One hidden turn or mirror swaps the rows below in pairs. Which row is each named row swapped with?
Kurap: | -0.30 | +0.89 | +0.58 | -0.51 | +0.68 | +0.09 | -0.21 | +0.41 | -0.40 | -1.34 | +0.76 | +0.38 | -0.20 | -0.59 | -0.15 | -0.36 | -2.35 | +0.19 | +0.83 | +2.46 |
lagef: | +0.27 | +1.27 | +0.47 | -0.43 | -2.06 | +0.34 | +0.64 | +0.28 | -0.07 | +1.33 | +0.44 | -1.48 | +0.11 | -1.77 | +1.12 | -0.50 | -1.34 | -0.01 | -0.04 | +0.70 |
lizel: | +0.59 | +1.40 | -0.03 | -0.14 | -2.49 | -0.06 | +0.14 | +1.09 | +0.15 | -1.54 | +0.51 | -0.42 | -0.75 | +0.79 | -1.39 | -0.28 | -1.79 | +0.37 | +0.21 | +0.63 |
lezam: | -1.33 | +0.56 | -0.18 | -0.78 | -1.17 | -1.40 | +1.16 | +0.22 | -0.06 | -0.01 | +0.59 | +0.59 | -0.77 | -1.56 | -0.94 | -0.46 | -1.26 | -0.39 | +0.65 | +3.51 |
rof: | +0.50 | +1.19 | +0.80 | -0.34 | -0.02 | -0.42 | -0.16 | +0.41 | -0.64 | -1.77 | +0.60 | -0.63 | +0.07 | -1.51 | +0.96 | +0.20 | -0.22 | +0.32 | +0.27 | -0.12 |
Pifu: | +0.08 | +1.35 | +0.11 | -0.16 | +0.04 | -2.53 | -0.16 | +0.98 | -0.04 | -0.18 | +0.95 | +1.98 | -0.76 | -1.19 | +0.43 | -0.33 | -2.07 | +0.26 | +0.66 | +2.46 |
ziva: | -0.80 | +2.63 | +0.41 | +0.02 | -0.60 | -1.96 | +0.32 | -0.27 | -0.92 | -0.56 | +0.25 | -2.14 | -0.48 | +0.14 | +0.05 | +0.36 | -2.52 | -0.44 | +0.33 | +0.88 |
Rakos: | +0.06 | -1.96 | +0.22 | -1.44 | -1.57 | -1.55 | -1.34 | -0.25 | +0.33 | +0.28 | +0.27 | +0.86 | -1.10 | -1.00 | +0.67 | -0.68 | -0.99 | +1.24 | +0.36 | +1.25 |
pipa: | +1.34 | -0.47 | -1.08 | -0.11 | -1.11 | -1.50 | -0.41 | -0.43 | -0.38 | +0.95 | -0.08 | +0.20 | -0.55 | -0.50 | +0.09 | -1.51 | -0.85 | +0.12 | -1.76 | +2.58 |
tomav: | -0.77 | -0.31 | -1.67 | -1.59 | -1.23 | -1.82 | +0.16 | +0.48 | -0.46 | +0.88 | +0.49 | +0.05 | -1.74 | +0.29 | +1.39 | -0.77 | -0.58 | -0.09 | -0.83 | +0.62 |
nobus: | -0.54 | +0.03 | +0.02 | -2.08 | -2.31 | -0.81 | +1.03 | +0.64 | -0.61 | -0.22 | -0.11 | +0.14 | -1.09 | -0.74 | +0.08 | -0.59 | -2.44 | +1.63 | -1.27 | +1.85 |
gevu: | +0.62 | -1.41 | +0.52 | -0.01 | -2.03 | -1.03 | -0.64 | +0.25 | -0.22 | -1.09 | -0.02 | -0.27 | +0.12 | -1.12 | -1.44 | -0.45 | -1.44 | +0.97 | -1.21 | +1.89 |
bofir: | +0.91 | +1.38 | -0.39 | +0.34 | -2.91 | -2.80 | -0.65 | -0.64 | -0.32 | -0.75 | +0.46 | +0.94 | -1.26 | -1.65 | +0.04 | -0.09 | -2.29 | -0.51 | +0.12 | +0.23 |
zepav: | -0.05 | +0.71 | +0.47 | -0.22 | +0.73 | -1.77 | -0.44 | +0.31 | -0.23 | -1.49 | +0.66 | -1.95 | -0.52 | -0.26 | +0.27 | -0.38 | -2.43 | +0.57 | +0.24 | -0.58 |
Kep: | +1.57 | -0.32 | -0.55 | -0.03 | -2.61 | -3.30 | +0.37 | +1.20 | -0.40 | -0.10 | -0.61 | -1.22 | -0.87 | -0.22 | +0.81 | -0.24 | -1.11 | +0.22 | -0.63 | +0.45 |
rav: | -0.01 | +1.01 | +0.20 | -1.03 | -0.42 | -2.75 | +1.72 | +1.29 | -0.35 | -1.50 | +0.98 | -0.56 | -0.73 | -0.57 | +0.63 | +0.12 | -1.75 | +0.32 | +1.98 | +0.95 |
Gamoz: | +0.31 | +1.14 | +0.39 | -0.26 | -2.69 | +0.23 | +1.00 | +0.28 | -0.12 | -1.18 | +0.49 | -0.74 | -0.81 | +1.32 | +0.26 | +0.09 | -2.27 | -0.20 | +0.21 | +1.62 |
bome: | +0.88 | +0.50 | +0.34 | -0.63 | +1.04 | -1.55 | +0.05 | -1.01 | -0.34 | -1.61 | +0.83 | -0.37 | -0.39 | +0.39 | +0.26 | -0.42 | -0.97 | +0.27 | +0.52 | -0.54 |
volil: | +0.30 | +1.07 | +0.28 | -0.08 | -0.93 | -2.45 | -0.93 | +0.59 | +0.17 | -1.40 | +0.45 | +1.12 | -0.89 | -2.54 | -0.68 | -0.01 | -0.12 | +0.20 | -0.03 | +1.88 |
ranof: | -0.21 | -0.74 | -1.04 | -0.67 | -0.55 | -1.87 | -1.24 | +0.27 | +0.57 | -0.14 | +2.76 | +0.08 | -1.14 | -0.91 | -0.25 | -0.83 | -1.04 | +0.13 | +0.69 | +0.11 |
dekel: | +1.32 | +0.13 | +0.09 | -0.19 | -1.23 | -2.86 | +0.02 | -0.25 | +0.97 | -0.35 | +1.60 | +0.63 | -0.19 | +0.63 | -0.10 | -0.78 | +0.86 | +0.11 | +0.51 | +1.96 |
Ren: | -0.45 | -0.04 | +0.63 | -2.01 | -1.74 | -1.97 | +0.25 | -1.76 | -0.64 | -0.69 | -0.06 | -1.67 | -0.12 | -0.41 | +0.70 | -0.63 | -2.72 | +1.52 | -0.74 | +1.72 |
gito: | +0.02 | +1.43 | -0.07 | +0.32 | -3.45 | -2.46 | -0.56 | -0.67 | +0.35 | -0.43 | +0.09 | -2.07 | -0.64 | -0.39 | +0.07 | -0.14 | -1.19 | -0.95 | -0.72 | +2.06 |
Neged: | +0.26 | +1.10 | +0.40 | -0.64 | -0.70 | +1.21 | +0.52 | +0.47 | +0.26 | -0.60 | +0.45 | -2.01 | -0.79 | +0.22 | +0.09 | -0.13 | -1.25 | +0.63 | -0.11 | +1.48 |
dil: | -0.87 | +0.26 | +1.04 | -1.79 | -1.15 | -2.71 | +0.22 | -0.49 | +0.75 | -1.42 | +2.06 | -1.33 | +0.34 | +0.33 | -0.26 | -0.60 | -1.45 | +1.18 | +0.91 | +1.94 |
tuvod: | +1.71 | +0.26 | +0.01 | -0.12 | -1.83 | -1.30 | +0.41 | +0.30 | -1.00 | -0.27 | +0.20 | +0.40 | -0.38 | -0.82 | +0.46 | -0.78 | -2.93 | +1.32 | -1.85 | +1.44 |
fenek: | +0.25 | +0.12 | +0.76 | +0.12 | -2.04 | -0.92 | -0.20 | -0.37 | -0.69 | -1.42 | +1.98 | +0.44 | -0.08 | -1.18 | +0.08 | -0.52 | -2.48 | +1.34 | +1.57 | +0.17 |
Sop: | +0.25 | +0.16 | -0.03 | -0.66 | -0.39 | -4.14 | -0.53 | -0.67 | -0.26 | +0.55 | +0.82 | -1.52 | -0.01 | +0.80 | -0.22 | -0.82 | -0.94 | +0.93 | -0.75 | +0.60 |
rigi: | +0.23 | +0.71 | +0.09 | -0.70 | -1.62 | +0.44 | -0.28 | +0.29 | +0.09 | +1.32 | -0.27 | -0.78 | -0.41 | +1.47 | +0.33 | +0.06 | -0.71 | +0.20 | -0.23 | +1.56 |
zus: | +0.02 | +1.07 | -0.43 | -0.59 | -0.81 | -1.56 | +0.30 | -0.57 | -0.21 | +1.30 | -1.12 | -0.50 | -1.21 | +0.93 | +1.36 | -0.49 | -1.09 | -0.96 | -0.36 | +0.47 |
bovek: | +0.08 | +0.55 | +1.28 | -1.96 | -1.91 | -2.40 | +0.76 | -0.24 | -0.04 | +0.30 | +0.67 | +1.01 | +0.28 | -0.74 | +0.71 | -0.67 | -2.51 | +1.71 | +0.93 | +0.65 |
zof: | +0.68 | +1.24 | -0.30 | -0.93 | -1.72 | -2.34 | +0.96 | +0.51 | +0.93 | +0.61 | +1.01 | +0.60 | -0.29 | +0.27 | -0.91 | -1.31 | +0.67 | +0.55 | +0.39 | +1.77 |
duvap: | +0.52 | -0.55 | -1.17 | +0.92 | -0.68 | -1.76 | -1.61 | -0.48 | +0.07 | +0.30 | +0.32 | -1.68 | -1.91 | +0.09 | -0.21 | -0.18 | -2.02 | +0.01 | -0.47 | +0.61 |
gasa: | -0.18 | +1.12 | -0.84 | -0.49 | -0.34 | -3.19 | +0.56 | -0.19 | +0.01 | +1.54 | -0.27 | -1.67 | -1.03 | -0.43 | +1.17 | -1.21 | -0.87 | -0.34 | -0.62 | +0.70 |
Zozo: | +0.01 | +0.41 | -0.26 | +0.20 | -3.34 | -2.20 | +0.04 | -0.47 | -0.25 | +1.77 | +0.69 | +0.82 | -0.65 | -1.13 | +1.05 | -1.08 | -1.11 | +0.27 | +0.69 | +1.43 |
lupi: | -0.74 | +1.18 | +0.20 | -0.19 | -0.93 | -3.43 | -1.81 | -1.32 | +0.19 | -1.04 | -0.02 | -0.49 | -0.91 | -1.47 | +0.22 | +0.07 | -1.27 | -0.60 | +0.52 | +2.14 |
Puvak: | +0.99 | +0.79 | -0.83 | -0.38 | +0.11 | -0.81 | -0.11 | -0.91 | +0.01 | -1.02 | +2.19 | -0.06 | -0.83 | +0.30 | -0.99 | -0.25 | +0.28 | -0.08 | +0.46 | +1.17 |
Kage: | +1.03 | +1.07 | -0.42 | +1.03 | -0.89 | -2.04 | -0.25 | -0.46 | -0.40 | -0.50 | -0.56 | -1.78 | -0.95 | +0.47 | +0.84 | -0.29 | -0.80 | -0.79 | -1.44 | +1.88 |
lupos: | -0.62 | +1.68 | +1.53 | -0.88 | -1.55 | -2.69 | -0.02 | -0.96 | +0.37 | -1.03 | +1.87 | +0.57 | +0.13 | -0.83 | -0.02 | +0.00 | -0.91 | +0.97 | +1.67 | +0.82 |
kub: | -0.07 | +0.72 | -0.09 | -0.43 | -4.26 | -2.14 | -0.29 | -1.13 | -0.31 | +0.16 | +0.47 | -0.36 | -1.04 | +0.14 | +0.35 | -0.27 | -1.95 | +0.44 | -0.85 | +0.52 |
Zum: | +0.75 | +1.02 | +0.15 | -0.05 | -2.43 | -1.03 | -0.34 | -0.24 | -0.20 | -1.35 | +0.32 | -1.93 | -1.10 | -2.14 | +0.21 | -0.21 | -1.45 | +0.25 | -0.03 | -0.77 |
Tepe: | -0.23 | -0.16 | +1.08 | -0.93 | -2.05 | -1.73 | -0.55 | +0.38 | -0.18 | -1.48 | +0.60 | -0.46 | -0.86 | -0.89 | -0.70 | +0.26 | -3.69 | +1.64 | +0.62 | +1.41 |
zol: | -0.02 | +1.16 | +0.76 | -0.67 | +0.90 | -1.15 | +1.22 | -0.84 | +0.12 | +0.86 | +0.77 | -1.70 | -0.18 | -0.91 | +0.56 | -0.49 | -1.22 | +1.02 | +1.16 | +1.70 |
met: | +0.55 | -0.06 | -1.20 | -0.37 | -0.19 | -1.76 | -0.71 | +0.07 | +1.09 | +0.39 | +1.34 | -0.55 | -1.60 | +0.12 | -0.44 | -0.90 | +0.80 | -0.04 | -0.23 | +1.88 |
rol: | -1.33 | +0.09 | -0.11 | -2.22 | -1.22 | -2.85 | +0.15 | +0.36 | +0.91 | +1.00 | +1.01 | -0.31 | -1.34 | -0.84 | +0.85 | -1.01 | -0.73 | +0.89 | +1.26 | +0.53 |
Gogel: | -0.56 | +0.31 | +0.55 | -1.11 | +1.09 | -2.05 | +0.51 | -0.04 | +0.00 | -1.06 | +1.04 | -1.03 | -0.35 | +1.45 | +0.78 | -0.58 | -1.50 | +0.83 | +0.47 | +2.09 |
Fik: | +0.32 | +1.40 | +0.43 | +0.19 | -2.22 | -1.27 | -0.39 | +0.30 | -0.16 | +0.29 | -0.21 | -2.38 | +0.32 | -1.77 | +0.79 | -0.03 | -1.43 | -0.06 | +0.30 | +2.92 |
susu: | +0.65 | +0.95 | -0.02 | -0.45 | -2.38 | -3.63 | +0.52 | -0.77 | +0.08 | +0.72 | +0.28 | -0.04 | -0.97 | -2.34 | -0.21 | -0.51 | -0.91 | +0.42 | +0.05 | +2.76 |
zevo: | +0.16 | +0.92 | -0.01 | -0.50 | -1.70 | +0.06 | +0.56 | -1.14 | -0.67 | -0.89 | +0.35 | +0.05 | -1.45 | -2.78 | +0.76 | -0.08 | -1.48 | -0.31 | +0.88 | +1.66 |
Saf: | -0.33 | -1.00 | -1.10 | -1.25 | -0.95 | -2.66 | -0.70 | -0.09 | +0.04 | -1.13 | +2.35 | -1.27 | -0.73 | -0.43 | -0.35 | -0.87 | -2.01 | +1.08 | +0.62 | +2.22 |

dekel pairs with Gamoz
Sop pairs with ziva
susu pairs with Tepe
Kurap pairs with pipa
Kage pairs with Gogel
rof pairs with tomav
zepav pairs with gasa
volil pairs with nobus
fenek pairs with Zozo
bovek pairs with bofir
gevu pairs with lezam
kub pairs with lupos
bome pairs with zus
Kep pairs with rav
Neged pairs with met
lagef pairs with ranof
Puvak pairs with rigi
dil pairs with gito

